These are runs of 6 systems, one row a step. Runs of the same system follow the same rule from any start.
run 1, z961:
[[  1  -4  -4   5 -23 -45  13 -35 -33  17 -37  64 -13  11 -35  22 -49  25
  -59  32  -3 -17]
 [ 74   3 -15  13  -7 -44  29  21  76   2  38 -31 -28  35  18  15   9  -4
    6  17  28  16]
 [ 16 -26 -27   4 -29  44   5 -17 -22   6  22  -8  37 -61   3 -14  73 -43
   40   0  -7 -45]
 [-39 -13  48  38  -3  29 -14 -39 -52  -6  24  40   5  34  16   6   9  65
  -39  22 -18  23]
 [ 26 -18  20 -54  51 -52  14 -16  33  50 -18   9 -54  12  38  26 -15 -21
  -29  -5 -21   8]
 [ 11  31  -8  32 -63  28  23  -1  55 -37 -41 -28 -21 -27  -1  23  25 -47
   -7  10  -1 -48]
 [-18   5  31  24 -15  58 -49  11 -26  -7  60 -50  32   8  45 -10  19   3
   12 -37   7  44]
 [-42 -23   6 -53  12 -25 -27 -35 -71  37 -31  24   4 -27  -8  18 -38 -11
  -40 -19 -12  -4]
 [  5  21   4  16 -29 -63  18   7  56 -36 -19 -19 -37  38 -24  48 -35  21
  -40  25  30   7]]
run 2, z640 (9 x 22):
[[-32  22  36  31   1  61 -23  12  50 -23 -29 -11  -6  12  13   3  35  12
   39 -19 -67   4]
 [ 28 -27  13 -15  42  -3 -50  11  -8  55  29 -17  48   8  45 -27 -35 -21
   18 -44 -22  29]
 [ -1  18 -42  19 -14 -18 -13  19  26  29 -67  -7   3 -21 -30  -3 -55 -45
  -29 -24 -10 -56]
 [ 46  20  -7  -2 -60 -35  -7  32  49 -46   6 -27  27  10 -29  22  -8   5
   58   7  12  38]
 [ 37 -34 -12 -27  -9   3  26 -25 -54 -18   9  18  68 -51   8 -31   0 -40
   17  30  30 -23]
 [-26  -8 -26  69 -20 -10   8 -11 -20  -9   2  36  21  28 -56  -5  -1  65
  -28  37   8 -32]
 [ 20 -32  -2 -55  30 -67  32 -17   9  14  31  27 -40  18 -12  35  39  37
   16  29   1  24]
 [ -9  -7  26  13  39  52  50 -28  29 -21 -27  11 -32 -10  44 -14  52 -19
  -17  35 -21 -51]
 [-10  -1  -1  59  16  38 -35  23  12  43  61 -21  -8  40  24 -13  41  38
    7 -32 -20  18]]
run 3, z239:
[[-18 -14 -57  23 -17  19  -4  11 -11  38  55 -20 -16 -20 -32   5  91  13
   27 -18   6 -31]
 [ 18 -33  41 -11 -16   0  -6 -41 -51 -25  10  57  62   3   2  -1   1  34
   30  42 -30  31]
 [  6   8  20  38  47 -13  17   1  51   6 -45  17 -22  49  25 -12 -59  12
  -61  19 -15 -21]
 [ 10   8 -31  -1 -12  -6   1  21  50  41  34 -40 -64  -1  -1  38  73  -9
   23 -29 -10  -8]
 [ 25 -17  34 -15 -65  25 -14 -37 -29 -40   7   2  67 -37  17  15  23 -24
   39  18 -22  19]
 [-38   8  37  43  20  12 -20 -10  -6 -15 -28 -14  18  32  28 -11 -76   7
  -77  -3   9  -3]
 [-34  15 -27 -35   6 -40   4  12  13  35  13 -28 -90   6 -23  49  31   8
  -24 -26  21   9]
 [ 44 -16 -13 -37 -51 -22  28 -14  -9 -47  12  -2  42 -42 -22  13  28 -28
   49  38  28   0]
 [-34 -28   5  51  42  12 -14   1  -8 -18 -10 -21  79   7   7 -43 -45  11
  -28   8  10 -39]]
run 4, z991 (9 x 22):
[[ 66 -43 -21  13 -15 -21  28 -39 -19  27  20  65  29  -6  -7  -8  24  10
   10  48 -16 -28]
 [ 44 -13  28  23  -4  -7  41 -34  21  -2  12  61 -29  37  16  14  38  41
   -8  57 -32   5]
 [ 47   0  29   4  -8  35  27 -32  38  18  -1  24 -47  -1  57  15  58 -25
    3  16 -49  -9]
 [ -5  26  38  42 -44  82  14 -35  -9 -18  -8  14 -29 -11  46   5  42 -15
  -29  13 -22 -12]
 [ -4  37  43   8 -38  51 -21 -17 -28  14  18  -7 -50   8  58  19  -6 -21
  -54 -26   1  43]
 [-19  20  15 -35 -40  14   1 -25 -44 -10 -13 -27 -36 -39  29  29 -14 -57
  -58 -14  44   5]
 [-30  11   0 -19 -41  -6   1  -1 -28 -42  44 -64 -10 -13  -1  34  12  -9
  -30  -4  81  25]
 [-25 -38  -9 -52  10 -23 -18 -11 -58  12  61 -48  25 -31   5  14  27  -9
    3 -16  50  20]
 [-66 -48   9 -41  55 -39   6 -24 -39 -23  18 -17  28  -7 -17  12  23  36
  -11  23  27  -8]]
run 5, z430:
[[ -4   4  42 -45 -22 -48  12 -26  11 -29 -14  28 -40  24 -11  66   9  35
    1  31 -21  47]
 [-17  -2  14 -31  54  -1  38   5  30 -49   1 -65 -11 -13  44  -9   4 -42
  -21  10  55 -14]
 [-79 -16 -24  35  -2  26 -44   4 -30  20  27 -44  19 -12 -25   8  44  23
   -7 -36  -3 -29]
 [ -2 -23  44 -33  21 -39 -44  -4  11  18   1  15  21  36   3  28 -15  42
   37 -11 -60  59]
 [ -8  -7  15 -35  60 -28  26 -18  21   6 -59  -3 -19  -7  29  -5 -57 -39
  -56   8   7 -31]
 [-37  20 -53  63  -6   3 -10  45  47   7 -11 -44 -16  10 -46  -4  10  13
   -7 -26  12 -50]
 [ 24   5   4 -21 -33  -9 -62  29  -7  14   6 -12  59  -5 -13  -3 -37 -12
   62 -45 -29  52]
 [ 12  -4  18  -4   9 -29  12 -25 -46   1 -28  51  16  12   3 -15 -91   5
  -63  27  24   4]
 [ 30   7 -70  20   8 -43  45  33  40  20  23  -7 -46  13 -40  -6  17  13
   -3  16  48 -34]]
run 6, z403:
[[-43 -23 -28  14 -11 -39 -34  -5 -18  36  34 -63  -2   1 -10  39  -1   4
  -59 -29  40 -20]
 [-29 -30  -2 -20 -28 -69   4 -18  10 -35  21 -36   8   3 -38  65  33  37
    1  28  27   3]
 [-19 -55  54 -15  22 -35 -12 -45  32 -23   0 -43  39  10  45  45   9   1
  -26  20 -19  -3]
 [-54 -35  -6  50  17  -7 -28 -14  44  25 -16 -40  15  12  -5  29  29  18
  -27 -11 -41 -59]
 [-13  -6  -1   1 -46 -38 -25  -4  49   2 -35  -2   2   3 -43  59  21  21
   32  -4 -64  -7]
 [ 20  -1  33  -4 -35 -23 -22 -21  53 -10 -61 -26  22 -10  24  43 -45 -50
  -19  -9 -39  -9]
 [  4  11 -32  59 -39  -9 -38  29  50  20  -7 -66  25   3  -6  10 -32 -30
  -23 -39   8 -30]
 [ 27 -13 -37  -4 -82 -53 -37   5  -6  20  23 -28  37 -17 -42  45  -1  -9
   20 -16  12  10]
 [ 25 -31  14  -2 -39 -65  -5 -36  -8 -13   4 -20  41   3  12  41 -54 -15
  -55  28  37   3]]
run 7, z430:
[[  1  -2 -11   9 -11 -16 -28   3  54  65   5 -40 -51   7  16  49  37 -18
  -12 -42 -41 -13]
 [-19  18  45  -6 -54  -4 -38  -9  36 -36 -56 -40  16  -7  11  49 -37 -31
   -8 -19 -31  15]
 [ -5  16  16  36   0  -6 -23  17   5   2  23 -54   2  37  36  -2 -65  -4
  -70 -19  53  23]
 [ -7 -10 -46 -21 -40 -65 -30   5 -20  54  27 -31 -20  -7 -34  50  -8  -1
  -29 -32  30   3]
 [ -4 -18  12 -28 -24 -76   0  -7  24 -61 -20 -25  45   3 -34  44 -30  17
   16  30  19  17]
 [  4 -48 -13   9  51 -31   6   3   1  -7  34 -49  67   1  21 -28 -27 -13
  -22  15  56 -25]
 [ -9 -57 -45  30  -1 -38 -26 -14 -13  61  18   4  45  -2 -39  12  23  27
   -2  -6 -28 -50]
 [ 52 -31  21   1   4 -46   0 -12  61  -4 -33  21  51  16   3   9 -21   3
   39  27 -58  -6]
 [ 42 -11  -7  44  10  19  15  -9  31  14 -29  -8  33 -13  42 -37 -40 -56
  -39   9   3 -59]]
run 8, z961, 9 rows:
[[ 45  15  20  -2 -43 -25  -1 -27 -13  14 -51  66   0   7  -3  12 -67  -9
  -31  19 -31  10]
 [ 68  10 -16  35  -9 -13  25  21  43   1  35 -41  -5  19  42 -14 -26 -37
  -34  10  60  -4]
 [  7 -10 -48  17 -54  29 -22  -5 -48  53  47  -9   5 -43 -14   3  55 -23
    8 -29  10 -22]
 [  9 -19  44  -3 -44 -11 -10 -50 -59 -13  25  50  18  19   5  32  -4  43
  -17  37 -10  42]
 [ 29 -39   7 -34  51 -54  43 -31  26  15  15 -16 -28   9  45  21   5 -22
  -45  30  28 -18]
 [-16   5 -21  33 -46  23  14 -13  40  -1  -4 -31 -43 -21 -12  40  82 -13
   -2   2 -16 -53]
 [-17 -11  67  -3 -19  44 -42 -23 -11 -21  25 -19  31   8  48  18  32  12
   27 -12 -44  51]
 [-44 -24  34 -36  50  -8  -7 -40 -25  11 -44  -6   5 -18  37   6 -41 -28
  -67  -6  -5 -21]
 [-29  37 -10  32 -31 -26 -14  22  60   1 -29 -47 -56  26 -21  47 -15   4
  -43 -20   5  -9]]
run 9, z403 (9 x 22):
[[-34  24  12  23  18  13  37  16   0 -78  20  -3 -16  32 -22 -12  19  60
    1  40  49  17]
 [ -6 -30  37 -61  59  19 -13 -13 -15  23  32  -2  -4  -8  49  -3  47  -5
   37 -18 -34  36]
 [-76  10   4  23  20  48  11 -23 -36 -19 -54  31  -8 -18 -20 -17   9  17
  -31  15 -17 -48]
 [ -9  37  18 -19  33  -6 -11  46  42  -9 -10  13 -34  44 -17  -2  -8  42
   54 -21 -37  57]
 [ -8  10   2 -58  11  33   5  -6 -13  -2 -56  -6  -1 -68  15 -14  -1 -78
   20 -24 -17 -26]
 [-21  40  -8  55  -9  38 -18  46  -8 -43 -15  -4  43  18 -30 -48 -54  25
   13  -7  19   9]
 [ 28  -9 -27 -66  25 -35 -28  27 -32  60  22  13   7 -12 -13 -13 -24 -15
   41 -45   1  40]
 [-11  -3 -19 -12   9 -11  48 -12 -34 -46 -35  20  24 -30 -27 -30 -37 -18
  -25  41  59 -44]
 [ 34 -18   1  15  61 -16   6  37  30  -5  55  -7  33  47  16 -43  -6  38
   39   9  19  34]]
run 10, z239 (9 x 22):
[[ -6   2  -7 -23 -64 -12 -18 -33 -62   6 -45  52  23 -39 -45  22 -31  -8
   -7   5 -19  -8]
 [ 26   7 -39  52 -25 -40  -3  15  -7  25  -1  16  10  30 -34 -11 -69  17
  -52   7  38 -17]
 [  7 -44 -57  -8   8 -45  -5 -13 -11  86  18  16 -15 -15 -32  16  34   3
   -8 -12 -17 -48]
 [ 36 -14 -10  47 -58   7  23 -33 -17  -9   9  63  26   0 -29   3  34  35
   11  51 -22 -22]
 [ 35 -41  18  54  24 -26 -21 -19  27  44  17  14  33  55  32  -3 -30  29
  -35  15 -35  -3]
 [ -4  -7   9  16 -16   0   8 -35  43  36 -17  10 -63   7  14  55  59   0
  -29   2 -59 -34]
 [ 53  -4  27  32 -90  -6  -7 -21  27 -26  36 -21  20  12  24  47  27  -3
    4  22  -1  27]
 [-22 -41  45   7  -3 -15 -32 -48   4   9 -14 -43  43  -6  50  35 -27 -28
  -60  -6 -16 -18]
 [-63  18   6  19 -42 -10   6 -18   0 -26  -1 -34 -52   8 -18  62  26  24
  -62   8  29 -13]]
run 11, z640:
[[ 14  -3  22  19 -36 -22 -15  15  32 -68  27 -59  62  21   7  16 -20   9
   21  14  32  37]
 [-16 -44 -35 -40   2 -15   1 -22 -67  11  10  -8  52 -64 -24 -10  15 -27
    7   2  35 -38]
 [-45  -7  13  38 -30 -17  -5 -23   4 -33 -41  34  18  22 -53  33   1  63
  -10  34 -39 -19]
 [  9 -52  21 -53  69 -59  19 -15  23  -9  36 -15  12  21  24  13  22  22
   21  25  10  24]
 [-41 -15 -17  20  45  44  24 -13  19   7 -37  -5 -12 -33   2 -21  52 -20
   -2  -1 -27 -81]
 [  7  -4  15  37  -8   4 -49  18  38  34  26  -3  11  47   2  10  25  46
   41 -25 -68  35]
 [ 52 -31   4 -37  33 -30  -5 -18  13  60 -19   2  11 -20  47  -8 -34 -64
  -13 -16 -23 -20]
 [ 12  25 -28  77 -46  10   0  28  70 -17 -27 -43   8   8 -16   2 -12 -19
  -14  -4   6 -46]
 [ 60 -20 -22 -25 -60 -29 -20   5 -16  12  59 -14  38 -18  -7  21  28 -11
   54  -8  14  37]]
run 12, z991, 9 rows:
[[ -3  19   5  57 -26  72  -7   7 -39 -37  -3  27  59  -8  -3 -57 -16   7
   16  11   1  -7]
 [ 24  19  -1   8  27 -15 -12  13 -23  61  17  37 -45  46  17 -16 -59  18
  -49 -20   9  36]
 [ 15  24 -25 -50 -25 -33  39  -4  12  -8 -58  22 -53 -39 -35  26  -4 -42
   -2  14  10 -26]
 [ 32  25  -7  26 -40  23  25  32  27 -66  43 -27  16   4  -5 -15  35   7
   49  22  43  24]
 [ 27 -23 -18  -2  34  32  -9   0 -63  66  55  30  16 -11  28 -52  12 -10
    5 -17   6   3]
 [-45   8  12 -24  29 -12  38 -27 -39 -13 -34  66 -54   9 -29  10  -6  42
  -38  36   3  -3]
 [ 18  28  15 -37  21 -10  24  26  76 -27   3 -36 -61  13  22  20  35 -13
   37  -5   0  33]
 [-14  -2 -20  16   5  80   1   8 -16 -11   0 -23  33 -53  13 -47  46 -45
   32 -17   0 -44]
 [-54  26  17  31  14  34 -30  10 -59   6  21  27 -11  38 -10 -22 -31  61
  -28 -16   3  40]]

Which system made each run below?
run 13:
[[ 25   7 -16  48 -11  -8  -8  23  26  43  72 -20 -47  54  12  14  28  36
  -17 -15  17  26]
 [ 11 -17   3 -64 -20  10  -3 -40 -51  25 -33  44   7 -63  -5  11  23 -43
   23  -4 -36 -12]]
 | z991
run 14, 2 rows:
[[  3   4 -48  33 -15 -43   9  -1   6  39 -48  28 -13   1 -49   5 -46  -1
  -48   8  -1 -60]
 [ 74  10 -16  42 -48 -17  -9  32  55   3  42 -12  14  36  -2   3   3  13
   40  -1  -1  30]]
 | z961
run 15 (2 x 22):
[[ 43   3  -3   9  25  -2 -19  17   6  62   3  65  -8  35  -4 -26 -16  33
   34 -15 -64  27]
 [ 76  13  -1  14  -5  12  37  -9  14   1 -46  58  13  -8  17 -41 -46 -42
   -5  29 -14 -27]]
 | z961
run 16, 2 rows:
[[-27  30  -3  27 -34  -5  16 -14  19  12  -7  -4 -91  21  -3  49  16  14
  -70   1  13 -13]
 [ 55 -32 -10 -28 -49 -53   4 -15   5  -1  56 -35  18 -13   7  44  31 -16
   15  14  36  22]]
 | z239
run 17:
[[-40  17  15 -34  48 -31  12  36  55 -65 -22 -53  -7  21 -13   9 -22  11
   19  -2  27  21]
 [-31 -35   0 -31  36  16 -29   4   2  -6  -3 -54  67 -44  13 -18  24 -34
   50 -27 -18 -19]]
 | z403
run 18 (2 x 22):
[[-55  -9 -10  43  32  21 -30  -4 -10  59  12 -31 -23  13  17  -4   1   8
  -69 -36  -3 -36]
 [-57  20  16 -41 -42 -22 -42  -7 -17  -4 -51  -2 -19 -15 -38  59 -18   7
    1 -32 -31  22]]
 | z991
run 19, 2 rows:
[[ 11 -17  53 -14  -7  19  25 -59  -4 -29 -42  11  13 -27  57  10 -15 -46
  -47  35 -10 -26]
 [-19  20 -14  85  19  31 -23  38  42  24  25 -33 -18  52  10 -22   4  34
  -18 -26  -3  -8]]
 | z403
run 20, 2 rows:
[[ 20 -13  -6  33  15 -25 -41  27  78  41   0 -53  18  25  21   9 -18 -16
    1 -41 -35 -13]
 [-13 -14 -20  36 -51   3 -36 -13 -12  12 -54  16  61 -30 -44   2 -24 -12
    3  -6 -43 -49]]
 | z991
run 21, 2 rows:
[[  9   2  -8  16 -24   2  36 -20  51   3 -15  25 -60   4 -15  41  76  17
   11  27 -45 -30]
 [ 60 -23  28  38 -45  -3 -23  -5  40 -19  35 -23  62  20  35  14   8   2
   30  14 -22  26]]
 | z239
run 22, 2 rows:
[[ 37  -4  -3  20  38  38  27   0 -12  36  68  17 -40  22  47 -33  52  10
   -5   5  13  10]
 [ -9  12   1   9 -17  54  35 -30 -51   3  20  63 -51 -14  -3  -6  68  21
   -4  26  -6  -9]]
 | z403
run 23:
[[ -1  49  10 -36  14  23 -24  50  27   0 -24 -34 -32  -7  20 -14 -33 -44
   27 -59  -4  41]
 [-33  27 -32 -15 -29  38 -19  27 -51 -24 -11 -32  30 -56 -30 -25 -16 -38
   20 -34  42 -12]]
 | z403
run 24:
[[  6  -1 -41   2  21  22  15  23  49  26   7 -18 -32 -20  -9  -6  81 -17
   57 -18 -27 -39]
 [-32  17  27  22  -3  77 -17   0 -40 -29 -16  42  33  -4  -8 -42  14  26
   44   0 -45  12]]
 | z991
run 25, 2 rows:
[[  6  10 -24  34 -15 -40   8  38  23 -37  39 -16  13  45 -48   1 -10  59
   20  21  47  27]
 [ 14 -22 -17 -75  15 -10  43 -25 -49   6   3  45 -14 -50 -14  -5  46 -22
   31  21  13 -11]]
 | z640
run 26, 2 rows:
[[-35  35 -26 -10  63 -10   2  48  30  16 -52   6 -44  17 -35 -29 -42   9
    1 -28  -6 -12]
 [ -5  49 -36  -7  -3   7  -5  63  37 -21 -48  -8  -1  -9 -53 -27 -25 -14
   62 -30  -8  -1]]
 | z991
run 27 (2 x 22):
[[ 27 -20 -19 -45  28 -40  48  -6 -34 -17  46  -2   1 -11   6 -13   1 -10
   -7  34  81   8]
 [-35 -44 -37   0   7 -12  27 -22 -24 -19  24   1  26 -28 -44   6  71  27
   19  35  19 -50]]
 | z430
run 28, 2 rows:
[[  2 -21  30 -43 -51  16 -22 -39 -24 -11 -16  10  35 -49   5  35  42 -27
   46  -2 -52  12]
 [-10  29  32  55 -31  15 -11   0  -1 -45 -29  -3  29  29   8  -7 -78   7
  -56  11  18   8]]
 | z239
run 29 (2 x 22):
[[-21  33  51 -31 -22  12   1   4  10 -73 -22  16 -11  14 -14  24   5  37
   46  19 -22  63]
 [ 32  -6  10   0  58  29   6  15  33  10  15 -46  12  -5  74 -45 -14 -58
   -7 -17  18 -10]]
 | z991
run 30, 2 rows:
[[ 11  -3  11  18  59 -10  42  -1  88   0 -43   3 -37  24  24  -3   9  -5
  -15  24 -33 -44]
 [ 11  10   0  31 -30  35 -15  22  53  -8  40 -47 -10   8  15  15  77   2
   51 -18 -25  13]]
 | z239
run 31, 2 rows:
[[ 26 -44   0  30  41  -6 -19 -18 -34  56  16  39  55  18  23 -43 -43  15
  -28   5 -16 -15]
 [ 51  -7 -32  46 -14 -34   7 -10  27  66 -15  44 -28  27  -8   7 -23   4
  -44  11 -28 -36]]
 | z961
run 32, 2 rows:
[[ 27  19  -2  10 -19 -18  18  14  17 -10  21  54 -36  46 -37  15  31  67
   43  26 -20  42]
 [ 34   5  13 -72  27  18  40  -8  -6 -27 -16  -1  -6 -50  38 -23   7 -67
   27  12  20   2]]
 | z430
